(in the rows, 128 means zero)
Rows swapped in pairs by one turn or mirror: which row each one swaps with
The rows were stretched afterwards, more along some directions than others.
dipet: [161 154 123 145 101 121 147  86 143 112 115 149 127 143 127 140 126 119
 161 146 134 115  99  92 146 127]
zemo: [150 105 137 130 107 131 110 130 132 142 106 138 132 153 133 146 110 149
 134 134 115 107  73 132 154 117]
Gazub: [116 122 127 153  65 102 123 163 140 153 119 114 119 113 115 129 165 117
 149 168 117 106 104 121 140 111]
Zonu: [179  99 130 162 101  97 139 119 151 126 106 150 102 129 158 122 119 119
 149 126 108 111  73  89 165 112]
Kenib: [146 108 158 130 107 135 146 129 164 147 156 105 144 117 141 100 124  97
 105 128 122 105 114 111 123 138]
gozod: [168 121 121 163  62 134 118  99 111 148 126 133 111 151 183  99 159 147
 184 141 129 101 123 101 116 113]
Zozut: [ 84 124 144 121 108 132 135 121 133 140 126 101 155 115 137 120 142 121
  97 121 163  96 125 128 119 110]
Zos: [132 112 124 123  76 126 129 138 143 155 121 146 112 146 133 117 123 130
 128 139 125  88 125 110 127 122]
Fuf: [175 137  99 145 113 130 155 103 133 133 125 109 114 156 177 105 157 132
 174 112 157 119 156  84 105 144]
biv: [150 167 106 160 130 135 156 121 140 117 130  94 154 158 174 124 140 133
 176 165 155 127 147  92 124 149]
Kiba: [111 115 133 143  91 129 128  96 118 140 130  86 147 142 124 154 153 128
 137 133 138 101 105 118 142 126]
rop: [135 125 153 130  84 116 142  91 149 151 129 151 144 142 120 149 124 122
 103 157 102  93  82  97 142 128]
lod: [142 151 137 136 144 140 149 120 136 121 156 130 124 115 156 123  81 124
 157 116 150 145 111 134 151 137]
bemi: [144  87 102 137  61 123 133 110 128 150 113 111 132 161 167 120 146 121
 107 130 134  91 100  85 121 139]
Lol: [144  91 122 137  84 128 152  87 113 162 131 100 125 144 177 123 133 137
 135  81 156  96 126  93 110 137]
Tep: [150 125 114 182 109 128 181  96 148 115 131  88 131 154 152 129 150 136
 153 166 132 111 116  62 155 151]
Biba: [147 118 150 145  72 127 148 103 134 144 124 127 148 135 146 113 160 113
  98 152 127  96 123  61 102 119]
kodir: [110 122 148 133  91 122 154 113 151 155 141 115 114 126 144 143 107 124
 141 116 119  91  81 140 180 108]
Leb: [112 126 144 132 108 113 134 126 131 145 120 128 118 145 127 149 158 177
 154 152 126  93 124 130 145 102]
Sed: [173 104 135 154 134 129 158 133 143 120 145 120 111 104 165  72 125 122
 131 118 148 132 126 102 104 150]
Feson: [142 120 166 131 128 151 159 115 145 136 153  98 171 150 177 117 107 126
 117 126 133 101  95 122 159 125]
fad: [182 130 155 140 137 125 138 108 151  99 152 122 140 131 151  76 167 135
 162 144 121 107 141 102 101 125]
gutam: [169 101 123 137 115 132 149  93 128 115 131 101 155 145 179 101 130 125
 108 102 154 122  92  96 122 138]
Kif: [182 116 125 151 143 114 148 103 114 126 136 108 107 151 197 116 138 141
 148 115 158 121 101 113 127 147]
lanut: [ 89 103 145 144  94 109 147 150 139 147 140 111 115  96 113 132 120 129
 106 145 124 101  77 144 170 113]
noles: [111 140 126 144  70 123 123 106 100 151 121 136 101 147 129 149 118 123
 156 131 134 129 109 110 113 128]
Misif: [137 123 137 152 139  97 170 136 142 124 139 112  82 104 151 119 135 128
 127 143 143 137 108 124 132 138]
pekam: [153 123 160 145 157 128 169 129 143 114 130 123 119 101 164 107 134 135
 123 130 156 110 120 121 128 116]
vunuv: [130 101 120 138 109 124 138 121 141 134 140 109 117 130 114 127 139 152
 155 135 123 106 100 140 151 133]
mivo: [158 119 100 152  73 124 108 137 115 146 120 123 139 143 150 109 130 117
 163 135 115 149 115  91 121 154]
mas: [117 107 159 183 108 107 169 130 147 108 129 125 102  85 136 100 144 134
 149 164 133 113  93 116 144 103]
lereg: [ 95 142 131 138  81 127 135 137 145 138 123 120 147 122 109 140 139 129
 145 147 132  99 127 115 141 102]
sibam: [149 114 134 130 133 116 148 122 136 105 138 134 113 113 151  82 173 128
 121 122 159  95 156 110  82 114]
vab: [166  97 126 174 101 134 151 117 143 115 149 110 115 112 167  63 121 118
 151 146 142 135  88 102 121 150]
Rize: [158 133 136 135  97 108 145 105 136 120 128 136 139 128 165  84 155 119
 117 133 146 100 144  79  86 127]
velan: [163 102 152 123 130 116 152 154 159 136 150  97 131 133 157 101 178 130
 110 137 146  81 128 118 150  91]
bezi: [ 98 156 119 152  97 120 158  95 140 161 121 117 130 141 133 169 107 154
 144 157 136 118  96 119 165 138]
lerin: [137 118 158 128 152 150 154 124 149 115 131 149 143 134 159 100 136 158
 107 152 148 108 135 107 123 103]
Boza: [155 108 144 153 114 107 150 136 134 100 129 128  89 118 158 108 144 120
 184  99 141 102 114 122 121  96]
Tifu: [167 120 122 127 147 108 147 115 145 114 131 138 116 133 121 123 148 127
 107 129 130 121 126  96 105 155]
dos: [143 121 133 151 125 110 158 110 152 121 142  94 123 133 127 119 164 136
 162 132 127 125 123 108 134 133]
Vam: [115 138 149 158  67 120 129 127 161 132 126 141 127 115 106 108 122 121
 149 190 107 101  85 113 143 114]
dufi: [119 118 120 132 145 124 185 123 150 120 136  83 130 115 144 128 141 134
 116 137 180  93 137 125 144 137]
tar: [130 108 152 137  63 134 114 120 116 139 136 142 117 141 149 110 141 117
 142 130 120 102  83 123 122 100]
Zurab: [136 128 125 151  88 134 126 112 116 125 120 120 109 135 187  86 130 147
 164 125 176  90 120 118 109 101]
tun: [154 139 122 151 112 136 123 111 143 135 103 131 154 172 168 111 125 151
 173 148 148 124 125  88 102 135]
mul: [131 119 159 182 111 101 139 123 136 120 123 150  97 110 152 106 137 165
 176 172 115 116  93 117 142  96]
Kom: [196 137 128 151 133 137 140  96 128 114 130 115 133 159 192  87 159 155
 174 123 141 117 146  89 101 131]
Lakif: [ 98 105 135 139  86 110 125 141 128 156 128  99 119 121 153 113 133 118
 131 131 138 105 112 130 105 138]
luzub: [140 122 154 153 141 128 169 128 153 110 158 126 117 100 146  86 138 128
 123 138 144 120 125 107 131 114]
tulu: [122 138 110 147  61 107 110 118 130 150 116 113 132 154 118 144 139 130
 170 139 102 111  93 109 151 123]
mif: [ 92  98 133 143 117 120 159 126 111 132 122 107 106 125 135 154 125 132
 126 115 149 104 121 127 119 130]
kere: [106 103 118 134  37 136 117 128 127 162 127  98 145 136 150 107 138 120
 136 132 148  83 113 110 123 108]
mup: [ 96 119 128 159  54 119 155  93 123 154 136 120 108 124 130 132 140 113
 131 154 145  91 116  98 131 133]
teg: [102  92 140 158  77 117 147 146 157 140 114 125 122 119 111 137  97 116
 130 144 121 113  62 111 158 126]
piga: [137 103 143 148 117 124 145 144 167 124 153  95 141 132 123  98 148 120
 138 143 117 126 109 103 135 122]
lidi: [139 111 170 109  70 118 108 125 132 152 134 150 131 126 142 111 124 114
 110 116 130  77  93 128 117  96]
Dumo: [114 149 109 153  72 123 138  79 115 149 106 127 136 163 160 133 165 143
 142 154 155  99 123  89 112 126]
duk: [142 110 142 151 134 108 141 134 124 133 151 107  98  96 122 128 125 148
 171 109 147 125 116 136 146 137]
kufib: [154 143 126 154 104 127 132  86 131 121 121 124 125 143 178  94 133 131
 144 141 156 120 104 101 104 126]
kag: [158 150 112 175 127 114 135 104 132 122 120  98 133 149 172 109 159 158
 191 148 144 131 134  92 115 135]
gobe: [102 137 147 115 108 118 138 105 132 143 126  98 151 147 163 157 130 122
 115 114 147  93 108 129 143 109]
nagop: [175 100  94 144  76 118 128 105 135 129 102 119 147 159 190 100 148 116
 127 111 126 114 107  67 122 131]
toval: [155 125 183 111 110 119 142 131 155 145 151 131 155 121 173  87 144 118
  86 131 150  80 108 124 122  92]
Suda: [107 113 124 146  50 107 139 134 121 148 122 136 110 122 148 129 140  99
 123 137 153 102  98 109 124 113]
fone: [161 108 134 134 112 124 132 146 132 108 141 115 119 119 170  74 148  95
 131 107 152 108 138  97 103 118]

Kif swaps with fone
piga swaps with mul
kag swaps with luzub
Boza swaps with Misif
nagop swaps with toval
Tifu swaps with Zurab
tar swaps with Lakif
teg swaps with Leb
dufi swaps with dipet

Rows swapped in pairs by one turn or mirror: which row each one swaps with
The rows were stretched afterwards, more along some directions than others.
pup: [162 136 109 132 136 121 141 106 123 128 129 142 122 135 111 136 103 126
 139]
Kiti: [117 152 118 143 138 122 138 114 124 138 139 157 140 129 125 129 120 122
 123]
Tota: [121 120 118 145 115 143 104 114 109 140 146 118 130 121 122 137 155 120
 126]
Nog: [149 139 110 122 151 135 132 107 129 132 151 156 112 123 130 124 111 132
 129]
ren: [160 135 116 127 132 129 128  97 120 120 133 145 127 134 116 134 107 121
 134]
ginu: [134 124  80 127 136 142 148 106 106 158 164 146 142 119 114 134 146 122
 142]
busu: [119 124 116 144 118 147 109 105 110 136 146 120 136 124 123 138 149 124
 126]
Pudo: [122 119 120 148 119 147 109 110 109 140 140 119 132 121 122 136 147 118
 128]
zilu: [132 128  85 130 138 141 144 103 103 157 166 151 143 120 115 129 147 118
 146]
Dom: [140 123  91 118 144 126 116 118 112 138 143 127 112 138 113 151 116 161
 143]
Moge: [136 126  86 122 139 126 110 114 109 143 148 131 114 139 119 152 111 160
 147]
luse: [120 118 123 130 129 121 108 121 120 143 145 114 123 135 123 127 138 118
 142]
Nesem: [120 105 112 110 134 125 107 129 137 143 150  90 124 121 118 119 145 138
 127]
fidid: [119 101 110 113 136 127 101 125 130 147 150  88 122 122 119 121 145 141
 130]
Dol: [149 138 108 127 147 139 138 109 132 131 149 160 117 118 132 127 115 126
 132]
tiv: [162 140 106 132 135 124 147 104 118 123 129 153 130 133 115 131 107 122
 138]
vef: [124 121 118 124 132 121 109 113 121 144 150 116 130 138 125 130 133 119
 142]
futeg: [136 130  84 115 128 124 126 125 126 155 169 122 121 136 119 130 136 140
 127]
Voliz: [132 121  95  91 122 133 100  90 100 140 185 113  96 149 123 151 120 154
 127]
mozag: [127 120 101  91 121 132 100  94 103 139 186 104  96 153 119 147 116 156
 126]
nele: [136 131  83 129 136 144 149 105 106 158 168 152 141 120 113 127 140 123
 150]
Fufu: [122 119 120 149 118 142 106 113 110 138 138 122 134 120 118 137 152 121
 127]
kur: [117 104 112 110 136 124  99 126 134 144 151  93 120 123 122 117 141 140
 131]
Non: [128 118  99  93 126 131 101  93 101 139 186 106  98 147 123 150 125 152
 124]
Gofoz: [114 151 122 144 136 122 130 114 123 139 143 155 135 128 130 131 124 121
 121]
kadu: [129 116  98  95 122 131  97  95  99 141 184 105  98 148 125 155 125 155
 122]
sumoz: [116 152 124 138 140 119 129 118 128 139 139 146 136 132 128 126 118 124
 119]
Monem: [133 120  89 119 141 125 113 118 113 141 149 125 116 140 111 147 114 162
 144]
Kinul: [133 126  85 122 135 129 114 111 113 139 154 132 110 140 113 152 108 163
 148]
gufa: [150 136 109 123 147 136 130 106 131 130 147 155 113 122 130 122 109 130
 131]
sivul: [162 134 112 131 135 127 134 102 123 128 126 147 126 138 113 133 109 118
 136]
Tuku: [133 125  87 133 137 143 148 110 107 159 159 150 140 119 112 130 145 123
 148]
bizo: [162 137 116 138 138 122 133 107 127 131 120 155 125 131 116 129 111 115
 138]
Luv: [131 123  89 112 139 123 111 117 113 143 149 124 112 143 115 151 115 164
 143]
tol: [128 122  93  95 119 129  96  94 102 141 189 109  96 144 120 147 120 157
 131]
gasem: [123 116 120 129 129 124 103 105 122 141 151 113 130 136 121 130 136 119
 142]
pega: [128 119 115 128 127 130 106 107 117 135 162 109 122 139 122 140 130 129
 147]
dis: [115 150 122 135 134 118 126 117 123 138 140 144 131 131 127 126 119 129
 118]
dapon: [161 140 109 134 137 125 135  94 120 123 127 153 132 136 113 130 105 116
 135]
Ziko: [137 132  89 112 131 124 120 119 122 153 170 126 122 136 121 132 139 138
 121]
Kop: [161 139 116 135 135 127 141 103 121 121 127 153 132 129 117 130 114 114
 134]
lepi: [135 129  82 125 136 145 150 106 108 157 170 148 140 119 114 130 143 123
 144]
tafo: [136 133  91 111 134 127 127 128 125 152 168 130 120 135 120 132 142 139
 124]
zades: [116 123 118 149 118 147 105 108 108 136 145 123 130 123 125 138 144 125
 130]
zisem: [133 120  96  97 124 133  99  95  99 143 188 117  96 143 125 146 122 150
 126]
kepev: [121 118 121 135 127 123 115 120 125 136 147 116 130 133 126 132 137 119
 140]
zar: [115 151 122 139 135 121 136 121 125 143 138 150 134 128 130 128 126 124
 120]
miz: [136 130  86 114 132 126 130 129 128 154 165 124 123 133 118 131 139 139
 126]
rof: [142 131  90 117 133 122 130 127 124 152 157 130 122 134 116 129 140 134
 123]
Risep: [118 117 121 130 127 121 108 123 127 139 147 113 123 139 129 136 127 126
 141]
rafi: [133 124  95 117 142 127 115 116 109 141 148 129 114 142 116 155 115 163
 142]
paped: [122 119 114 126 123 126 111 116 118 135 160 110 124 139 127 134 135 127
 142]

lepi swaps with miz
fidid swaps with Nog
kur swaps with gufa

